The same turns and mirrors carry the whole set onto itself and the rows of a family onto each other. Which other rows belong to the same family as each row named below? List them in the order they appear above.
These 32 rows form 4 families of 8 rows each.
vefa: [ -7,  -8,  35,  -8, -22,   2, -17,  17, -36, -21,  11]
bil: [-11, -23,   0,  29, -36,   8,  -6, -25, -15, -26,  19]
val: [ -9,   2, -22,  -8, -13,  18,   9,  -1, -40,  -5,  11]
von: [-10, -21,  20,  32, -38,   5, -17, -26,  -7, -24,   2]
Vut: [ -6,  10, -19,   1,  -6,  16,   5,   0, -50,  -7,   6]
bir: [ 17, -41, -11,  16,  -9,   5, -30,  19, -32,   4,   4]
kob: [ -5,  -7,  31,  -5, -17,  -2, -19,  22, -38, -26,   1]
voga: [-39,  11,  13,  13, -36,  39, -18,   0, -39, -17, -14]
Nuker: [ -2,   8,   4,   6,   0,  33,  -7,  26, -24,   0, -38]
lise: [ -3,  -4, -20, -15,  -7,  23,   7,   4, -35,  -7,  12]
kepu: [-15,  -6,  22,  -8, -21,  -8, -17,  20, -36, -29,  -9]
teke: [  4,   6,   8,  19,  -2,  32, -15,  31, -31,  -2, -38]
pav: [  3,  -8,  35,  35, -28,  30, -26,   4,   7, -10,  -8]
Dob: [-12, -33, -21,  25, -18,  55, -13,  -7, -18,   9,  -4]
Tega: [-11, -14,  30,  33, -25,  22, -30,  -1,   6, -27,   9]
kodu: [  2, -18,  34,  32, -23,  27, -34,   9,   7, -14, -10]
Tomep: [ -6, -31,  31,  27, -21,  31, -31,   4,   9, -13, -11]
kura: [ 22, -38,  -9,  19,  -2,   5, -30,  19, -24,  -1,   0]
Daden: [  9, -35, -26,  28,   4,  22, -25,  17, -25,   2,  -2]
talat: [-33,   6,   0,  22, -45,  31, -16,   1, -27, -26, -27]
ger: [  3, -39, -19,  14,  -4,  40, -16,  -5, -23,  18,  -8]
logib: [ 20, -41, -10,  24,   2,   2, -18,   9, -16,  -4,  -3]
kiv: [ -2,  -1,  -3, -14, -10,  -2,   4,  -5, -40,  -8,   9]
Rar: [ -5, -26, -15,  31, -12,  55, -20, -10, -11,  10,   2]
Kosi: [-30,   4,   7,  17, -32,  39, -19,   1, -30,  -4, -40]
gef: [-10, -27,  -1,  34, -32,   6, -22, -22, -19, -23,  21]
lubo: [ -3, -19,   2,  27, -33,   6,  -2, -20, -11, -33,  18]
ripif: [-11,  -8,  10,  -7,  -8,  -3, -13,  20, -43, -26,  17]
mesof: [-15,  14,   6,  29,  -8,  44, -15,  22, -25, -10, -35]
Botub: [  5,   5,   1,  27,  -8,  32, -13,  26, -36,   4, -40]
susu: [-38,   8,   1,  17, -43,  37, -13,  -4, -30, -18, -21]
kuved: [-13, -37, -20,  20, -18,  58, -18,   2, -20,   4, -10]

Which other rows belong to the same family as kura? bil, val, kob, teke, Dob, kodu, susu
Which other rows belong to the same family as kepu? Vut, voga, Nuker, Tomep, logib, Rar, gef
Which other rows belong to the same family as bir? vefa, lise, pav, talat, lubo, Botub, kuved

